In the data rows, the value 128 means zero.
Every row has a hidden score from 0 to 40. What is each row's score? 20 is about the middle. The score is a weighted sum of the row's numbers plus the product of two more (or one squared), each taken from its middle value.
[101 101 113 114  99 103  93  96  92 119 125 110 133 119 126 120 116 119 148 132 120  94  91  91 106 103] >> 25
[107 127 164 185 152 160 154 153 164 171 143 135 116 130 132 127 127 111 125 101  95  88 107 123 110 109] >> 29
[122 106 127 117 100 106 113 114 127 125 105  93 100 121 111 118 120 162 138 142 132 107 118 137 133 144] >> 6
[106 116 144 138 134 141 123 111 125 147 124 119 112  88  93  82  92  98  84  83  87  86  89  82 103  93] >> 19
[ 92  87  88 103 108 104 110 102 106 108  90  65 104 114 116 106 117 136 128 130 139 146 131 135 128 107] >> 23
[124 114 132 130 116 116 107 112 127 127 139 152 154 121 143 155 141 109 132 155 147 152 157 154 144 154] >> 19
[129 128 119 101  84 100  81  92 105 103 110  93 105 128 109 159 181 144 159 152 157 163 148 135 141 122] >> 28
[ 64  63  71  86  82  43  74  67  61  53  68  59  59  93  95  82  82 102 111  97 109 112 125 109  97 103] >> 21
[ 96 109 100  99 104 104 119 128 128 137 121 101  96 112  98  83 102 122 106 118  94  80  93 101 121 112] >> 21
[123 124 139 125 119 130 146 139 134 124 118 141 137 131 112 116  96 114 132 138 135 132 149 118 132 134] >> 19
[178 204 196 185 191 177 151 167 182 179 185 184 171 164 175 189 203 206 197 181 177 145 134 133 131 143] >> 12
[ 85 107 128 131 127 124 115 118 128 151 161 144 151 151 131 123 140 137 148 138 147 142 128 118 115 100] >> 25
[146 154 168 155 133 144 138 143 161 139 143 170 179 172 169 140 134 161 135 120 117 143 167 157 156 152] >> 19
[155 149 149 134 156 153 139 103  98  93  99 106 109 112 148 129 120 128 116 123 146 184 182 192 198 172] >> 22
[126 131 138 132 136 128 103  87 103 136 125 135 101  95 105 114 125 115 119 144 149 122 111 133 127 145] >> 23
[173 183 171 199 184 176 184 188 193 200 200 184 181 183 158 142 131 139 158 195 195 188 187 190 189 203] >> 27
[102 123 116 125 124 128 129 108 117 123 143 136 111 116  89  83  81  83  87 101  86  85  64  69  88  90] >> 37
[ 99  87  99  83  88  95 108  88  87  84  89  95  91 116 111  82  88  81  90  79  71  68  79  72  85  90] >> 25
[ 78  85 115 132 104 111 126 121 104 116 138 128 121 137 152 153 139 114 112 107  94 117 109  96  91 111] >> 18
[166 176 185 180 175 172 156 156 156 159 172 170 139 143 154 154 148 139 157 187 187 173 175 162 152 136] >> 17
[171 189 194 184 151 138 160 164 151 159 172 205 195 183 176 172 211 214 188 214 195 155 167 182 182 183] >> 17
[161 168 181 189 156 162 173 191 203 226 220 221 207 226 187 173 172 191 195 182 179 171 149 156 167 166] >> 27
[ 94  96  93  89  88 100 108 110 133 153 145 141 134 129 135 157 183 164 135 113 115 125 137 151 144 106] >> 25
[181 173 178 182 204 216 211 218 186 163 164 166 187 192 199 191 178 181 182 185 208 203 179 171 148 183] >> 3
[137 144 154 129 119 128 137 151 133 128 128 127 131 121 148 163 176 155 146 134 121 136 142 150 151 150] >> 19
[136 130 133 148 147 139 156 173 171 151 154 157 160 155 145 145 134 134 145 145 155 163 179 176 182 178] >> 17
[146 148 147 143 154 173 157 143 155 160 149 139 140 146 129 135 147 136 156 151 176 181 181 159 139 148] >> 21
[102  74  90  86 129 153 152 154 157 153 174 161 151 155 163 174 150 123 124 149 145 138 134 134 148 133] >> 24
[111 113 105  92 101 106  93 103  93  90  95  81 101 104 121 122 114 138 156 146 156 144 130 123 114 124] >> 9
[156 158 171 142 151 148 140 119 132 149 153 143 135 133 126 158 159 155 160 162 159 169 174 183 163 158] >> 20
[115 119  97 113 127 148 173 151 160 164 152 151 142 136 122 152 140 134 147 146 151 137 141 108 102 103] >> 23
[147 147 152 145 123 114 136 145 154 171 154 148 129 147 159 144 146 175 172 158 172 163 147 141 142 135] >> 13
[ 98  96  82  73 100  83  75  93  86  86  84  78  87 100 103  97 103 112  96  77  86  86  97  94 118 114] >> 13
[132 131 140 133 128 136 137 119 117 106 124 139 149 141 114 122 109 134 134 116  96  84  86  92 105 139] >> 19
[111 102  59  66  78  74  97  86  91  74  75  85  95 113 101 105  79  99 122 123 136 127 122 117 150 192] >> 20
[ 56  83  66  55  48  71  74  75  83  94  89  84  77  75  84  88  98  88  72 104  88  90  91  91  68  39] >> 22
[124  95  78  75 114 109 106  88 105 132 127 101  90  80  76  51  53  61  65  76  78  91  84  82 106  99] >> 33
[ 88 100  94 110 109 105 124 122 122 118 141 153 132 146 154 133 122 118  95  77  81  93  88 113 123 106] >> 27
[ 90  80  82 101 117 121 141 136 131 121 130 130 139 155 144 132  88  90  94 121 128 106  92  83  89 100] >> 25
[133 110 105 127 144 152 148 141 134 122 130 147 154 127 108 130 161 171 162 185 185 190 176 162 153 151] >> 16
[ 90  93 120 135 105  87  86 112 113 112 122 127 133 109  96 115  96  98  77  56  37  59  75  83  79  80] >> 24
[127 124 121 109 100 120 113 100 112 134 141 127 123 110 100 110 137 136 127 137 139 125 133 141 133 103] >> 22
[156 153 132 119 113  98  93 122 146 110 101  99 105 108 103 135 127 150 172 145 135 129 137 139 139 142] >> 11
[172 149 137 135 150 162 147 146 157 139 123 118 101  96  85  85  81  85  89  97 113 107  90 101 109 128] >> 21
[ 69 105 110 118 114 133 117 116 109 120 115 109 120 133 146 158 146 160 139 109 100  87  82 101 100 115] >> 16
[134 120 107 123 147 163 185 173 171 192 163 145 158 157 169 162 144 132 122 120 126 146 144 131 125 134] >> 15
[143 125 120 125 128 142 137 146 139 140 116 107  86  72  91 114 102  81  95 111 116 118 123 132 162 149] >> 8
[117 111 104 101  90  66  89  98 101  99  91 109  87  58  83  71  89  88  81  49  43  52  75  80  73 106] >> 24
[108 126 149 123 110 115  95  90 103 131 140 117 135 141 139 147 138 131 126 114 108  98  92 103  99 117] >> 23
[111 110 109 130 133 122 118 130 129 114 116 105 101  97  91 103 103 119 126 106 112 143 155 138 128 141] >> 16
[119 127 146 152 139 119  90 102 102 108 108 108 143 146 154 124 105 128 123 114 136 134 114  76  75  79] >> 18
[162 154 173 179 200 189 170 165 159 174 184 182 177 195 180 165 176 164 162 184 185 168 164 171 179 169] >> 20
[148 144 140 154 147 177 160 157 178 162 163 163 160 145 133 147 142 152 151 134 138 133 140 124 143 176] >> 16
[125 134 140 146 137 141 137 137 134 132 156 159 147 142 143 163 140 137 140 148 159 115 112 125 135 119] >> 13
[105  99 101  85  75  85 110  81  63  94  98 122 106  79  78  73  86 108  66  30  37  51  57  58  89 129] >> 18
[142 146 143 138 168 171 152 128 116 111 121 107 108 122 108  93  85  85  88  87 111 120 111  94 115 115] >> 17
[132 119 142 143 113 108 105 104 125 118 106 104 125 127 108 138 132 126 108 119 115 108 121 157 163 167] >> 22
[133 133 112 130 131 113 117 128 127 145 128 123  97  97 123 117  89 117 133 141 147 157 138 119 130 135] >> 16
[134 141 124 125 120 119 107 109 111  94  82  86  79  77  95 116 135 112  99  91  93  99  98 113 125 121] >> 22
[130 159 147 145 152 168 159 127 125 118 145 160 158 166 161 168 135 118 124 125 119 139 121 102 109 140] >> 20
[174 164 186 189 182 193 219 205 179 164 169 179 175 184 195 194 200 189 173 169 160 169 162 180 211 191] >> 10
[127 144 150 164 172 163 162 139 143 136 162 158 147 150 150 160 168 169 144 133 138 152 137 144 138 152] >> 17
[150 159 173 168 182 161 161 156 175 165 152 134 160 184 180 177 148 149 155 164 174 157 179 192 182 169] >> 18
[129 127 143 144 152 126 111 116 108 125 110  96 118 108 131 131 126 118 117 112 132 125  91 114 133 123] >> 23
[111 115 117 109 117 108 108 106  98  84  89  78  67  82  70  58  68  74  86  96  91 105 119 123 130 116] >> 22
[172 152 137 132 142 141 131 132 139 147 153 161 158 140 132 123 130 140 131 144 125 112 102 105  91  77] >> 24
[139 135 117 100 114 114 108  97  79  66  79  95  99 100 103 107  96 116 119 103 105 115 105 108 132 144] >> 13
[130 131 147 168 146 135 131 111 119 108 116 140 145 141 161 160 156 133 129 149 153 174 153 161 153 145] >> 26
[198 202 169 172 173 178 191 216 219 203 167 157 151 143 159 158 152 147 170 177 178 170 181 187 183 188] >> 14
[153 149 164 164 174 174 178 196 176 185 180 179 176 183 187 193 193 181 175 153 145 167 179 199 184 172] >> 19
[ 97  97  76  71  64  94  91  86  92  74  75  74  97 103 104  97  88  93  80  72  94  94  97 106  88  90] >> 21
[146 139 149 144 117 100 124 145 141 126 106 107 137 129 156 153 131 126 123 122 101 114 122 107 129 129] >> 17
[ 87  84 102 109  99  92 110 112  98 113 111 111 123 114 122 113 122 137 141 150 135  98  78  77  74  90] >> 14
[114 123 123 132 129 147 135 116 113 115 128 171 164 132 131 133 143 135 131 135 133 146 155 148 160 139] >> 27
[137 142 117 137 147 147 129 127 112  95  99  87  93 107 106 100 119 123 131 120 125 126 139 151 136 119] >> 29
[108 114 111 127 109 124 142 152 134 103 100 114 131 114  90  92  90 103 119 139 137 133 140 132 129 139] >> 17
[109 122 119 125 150 176 174 174 166 165 159 167 166 170 163 155 118 136 142 139 145 157 148 118 118 123] >> 24
[123 141 133 135 115 112 109 132 144 135 140 158 175 153 129 145 161 145 146 141 134 121 122 112 106 102] >> 24
[103 105 111 139 153 155 141 133 130 135 118  92 107 118 130 119 136 105 122 141 137 129 130 106  88  87] >> 23
[156 164 159 144 156 124 141 125 138 153 147 144 150 145 147 149 161 148 146 157 176 147 131 122 140 127] >> 17
[149 140 131 145 140 133 136 156 147 129 143 145 143 149 134 122 118 115 117 102  81  84 115 136 115  95] >> 28
[106 115  99  97 113 108  99  99 113 113 124 134 150 143 152 152 161 156 156 155 130 116 132 132 144 157] >> 21
[106 127 119 131 127 127 126 125 131 137 164 153 153 181 168 163 179 165 151 139 128 141 147 148 148 141] >> 25
[ 88 103 109 123 107  95  89 111 140 145 113 101 107 112  92  89  93  85  92 109 104  93  63  59  80  98] >> 18
[ 84  94  82  84  87 110 116 126 137 148 137 142 138 167 186 146 108  92 101 102  98  98  87  67  87  82] >> 25
[142 155 171 179 205 210 214 216 205 182 186 177 174 155 164 190 177 175 176 161 172 207 193 181 189 173] >> 8
[ 92  70  78  80  67  45  50  73  88 108 130 153 147 143 133 136 138 141 153 130  98  92 109 123 139 146] >> 28
[ 96 102 100  79  96 104 138 128 104 126 129 128  97 100 104  87 108 118 139 132 140 112 106 102 101 104] >> 30
[134 149 149 140 143 143 130 122  96  97 102  91  97 111 107 123 124 109  97  92 132 121 117 103 128 128] >> 18
[173 158 142 141 134 150 133 125 132 122 126  99 126 128 139 136 136 156 114  88  95 122 137 140 150 142] >> 21
[198 202 188 192 180 134 123 136 172 189 185 162 155 179 201 212 191 196 200 192 195 161 144 133 145 155] >> 7
[111 108 115 134 139 149 159 144 141 138 152 143 114  99  94 102  93  84  83 110 111  93  88  85  77  84] >> 29
[121 104  99 104  88  71  39  58  85  99  91 112 146 124 120 112 114 143 143 150 165 167 159 155 149 153] >> 20
[193 162 156 151 144 155 125 126 140 155 144 130 140 135 126 135 129 140 132 114 108 110 119 129 132 140] >> 16
[ 76  74  98 126 128 134 119 104 118 127 145 156 127 129 134 128 106 123 135 151 152 154 145 111  89  80] >> 35
[117 107 115 125 148 160 157 141 133 143 124 150 152 140 120 114 132 174 180 170 180 197 193 156 131 126] >> 25
[172 186 181 190 205 183 174 157 145 145 157 166 149 146 137 140 160 153 153 167 168 162 161 150 157 143] >> 21
[198 199 178 167 163 177 177 169 155 145 141 178 177 183 188 186 197 199 174 151 160 159 166 175 175 178] >> 17
[100 110 100 111 115 114 123 120 109 111 100 106 133 103  93 103 135 112 100 103  91  90 126 130 115 119] >> 38
[163 175 177 178 154 153 160 164 162 159 172 183 175 189 195 199 201 195 183 182 180 180 176 170 163 163] >> 13
[128 133 134 120 130 159 129 107 105  97 115 129 131 104  98 109  82  60  78 100 103 112 114 128 136 119] >> 25
[ 89  86  94 113 139 125 112 115 107 146 146 131 114  98  96 105 124 152 148 122 100  96 117 120 111  84] >> 25
[120 139 138 151 157 143 147 165 167 163 174 146 125 128 143 164 141 131 130 104 107 137 135 141 147 147] >> 13
[149 151 176 169 157 164 144 164 169 163 176 157 129 132 140 136 146 151 147 141 125 133 135 127 135 144] >> 12
[104 103 109 108 113 137 139 140 117 132 140 157 137 125 123 100 105  90 105 115  91  99 121 128 132 149] >> 31
[ 59  74  69  68  71  79  81  94 102 107  86  63  62  68  64  75  83  88  76  93  94  93  97  98  88  94] >> 13
[137 133 170 187 162 146 145 135 145 158 163 135 118 134 156 156 145 141 113 114 104  86 103 141 120 107] >> 19
[173 170 159 122 125 138 127 116 122 128 149 141 124 116 114 135 149 135 141 173 160 163 155 167 178 157] >> 15
[147 171 173 155 152 143 133 127 124 127 147 151 164 147 139 130 123 135 155 134 124 125 131 109 110 136] >> 23
[159 147 166 191 215 217 210 192 207 197 172 197 185 180 158 156 170 176 172 173 163 174 211 207 195 191] >> 33
[155 132 148 154 183 181 150 136 148 162 166 140 140 121 126 144 133 125 137 147 175 187 163 164 175 163] >> 11
[120 119 116 116 126 121 120 135 130 108 124 137 130 143 136 120 138 137 145 154 139 124 105 112  99 117] >> 27
[ 86  86 107  71  77  87  78  81  86  73  40  54  67  69  89  72  59  51  74 106 104 130 127 140 118 111] >> 22
[148 140 132 131 131 147 152 144 161 170 156 141 138 165 173 167 144 120 114 116 118 127 145 150 154 148] >> 18
[119 121 126 122 106 118 121 146 160 142 146 140 175 163 122 109 124 153 144 127 128 134 138 110 101 121] >> 17
[162 144 135 139 120 120 126 140 143 154 145 120 109 123 119 113 119 105  87 112 117 110  82  93  93 110] >> 9
[133 127 139 163 164 143 123 111 159 169 143 132 115 122 110 121 117 123 124 119 131 139 137 127 129 142] >> 22
[ 88 110 125 130 141 114 108 119 124 118 102 104  97 116 107  84  72  77  86  92  85  83  91 111  97 110] >> 28
[140 124 130 116 106 133 147 156 174 180 153 157 172 174 153 143 112 120 128 122 118 108 114 108 121 110] >> 19
[131 135 113 104 111 100 106  99 124 133 113 127 140 134 134 133 124 132 143 164 132 133 151 135 136 146] >> 24
[101 102 108  99  87 115 134 125 123 137 159 157 131 132 122 117 123 132 129 133 124 125 137 115 109 109] >> 27
[119 118 126 108 132 142 121 133 121 128 121 123 121 123 123 103  91  67 113 117 131 135 138 131 145 121] >> 24
[ 76  85  76 110 112 114 131 110 128 144 138 132 146 139 102 115 118 119 134 144 130 108 109  91 106  92] >> 30
[146 139 136 154 155 142 134 143 149 123 117 131 141 154 146 150 133 124 114 120 112  98  96 113 111 119] >> 16
[ 96  84  88  92  77  82  82  90 118 110 112 110 106  96  95  96 106 119 118 105 113 118 121 112 130 123] >> 17
[166 157 169 165 154 165 146 153 155 134 154 130 155 144 116 140 156 127 143 164 161 177 205 176 119 105] >> 32
[155 138 160 192 189 174 169 187 185 182 192 204 184 152 165 159 149 155 158 153 157 143 140 133 153 161] >> 22
[112  82  96  92 112 131 140 143 133 136 100  80  96  86 100 110 107 122 126 105 113  93  76  67  66  92] >> 2
[129 159 153 137 138 137 152 142 114 113 110 115 120 142 164 154 132 117 123 106 117 127 120 137 129 111] >> 35
[179 144 150 138 123 122 124 127  93  96 150 153 152 155 184 191 185 194 200 176 165 176 164 140 151 143] >> 7
[104 128 128 136 142 139 129 103 112 101  98  92 105 107 137 123 123 132 132 125 118  99  98  80  94  96] >> 17
[ 80  96  81 108 102 108 126 130 121  98 116 122 142 141 137 122 127 120 100 101 101  99 118 107  70  78] >> 24
[152 159 145 135 132 129 150 139 149 162 164 153 114 122 130 124 129 128 125 125 144 158 152 161 174 132] >> 22
[167 158 147 175 192 169 168 179 158 148 152 144 161 179 178 162 177 182 188 173 176 197 198 189 219 213] >> 15
[191 182 175 185 217 209 234 229 205 173 150 142 156 168 164 176 155 164 171 179 172 180 183 169 181 166] >> 6
[154 129 124 120 132 128 105 123 146 135 122 106 148 155 154 133 134 145 160 170 144 137 126 122 151 117] >> 15
[100  84  78  86  88  76  69  76  93  83  35  55  70  66  67  75  72  67  85  78 116 136 146 145 145 138] >> 29
[154 155 149 127 134 142 147 134 144 133 115 111 111 112 105  97  95  89  69 113 116 105 101 108 114 100] >> 14
[104 124 145 152 167 150 119 140 142 137 113 120 121 118 101 103 109 110 115 115 130 141 127 102 112 113] >> 15
[ 92  90 108 109 117 122 106  86  90 105  78  72  55  77  86  87  67  63  96  93  69 103 109 111 102 103] >> 27
[ 73  99 106  98 115 104  93 100  77 106 113 112 110 100 103  99 103 112  88  82  79  63  94  87  75  77] >> 20
[123 117 124 109 110 101 115 137 136 135 135 127 106 103 130 138 145 139 138 135 155 161 170 152 148 143] >> 7
[150 149 130 141 153 171 180 161 151 124 116 119 153 159 168 185 176 147 143 166 144 139 141 122 133 150] >> 11
[146 137 140 137 108 126 142 129 147 173 163 137 122 131 151 154 181 161 133 169 179 154 139 122 146 131] >> 4
[126 134 131 147 138 119 119 129 124 127 139 137 140 114 117 114 139 132 130 115 121 131 130 127 153 158] >> 21
[106 105 125 151 154 142 128 117 131 138 128 105  90  81  93 116 125 147 150 117 110 127 132 114  96  80] >> 19
[128 135 135 141 124 103 105 130 119 123 142 138 121 110 111  96 103 125 118  97 109 124 117 110  96  89] >> 19
[140 154 138 122 121 122 122 139 148 120 124 157 165 150 152 153 147 120 147 156 133 112 107 139 133 124] >> 27
[152 159 154 148 179 163 142 155 151 138 140 152 141 138 144 136 146 136 137 171 180 195 178 156 147 142] >> 18
[138 147 151 132 121 154 167 151 145 158 155 154 155 139 108 112 130 125 101 108 107 144 122 109 123 141] >> 15
[115 106 113 108 112 110 113 105 106 103 104 103 104 116 135 143 124 132 135 180 175 173 158 138 126 102] >> 8
[ 82  69  77  76  86  90 108 122  99  83  72  93 121 106 101  95  86  91  88  91 104  99  79  89  88  98] >> 13
[160 184 178 166 167 165 169 178 164 151 158 175 180 148 139 145 165 153 135 139 152 167 151 137 153 157] >> 13
[ 94  94  94  89  71  72  78  65  57  67  64  70  85  97  85  74  61  66  82  98 103 107 111  96  99  91] >> 28
[164 154 150 162 183 210 217 216 204 208 188 165 162 171 190 180 156 178 162 151 160 175 193 225 214 181] >> 12
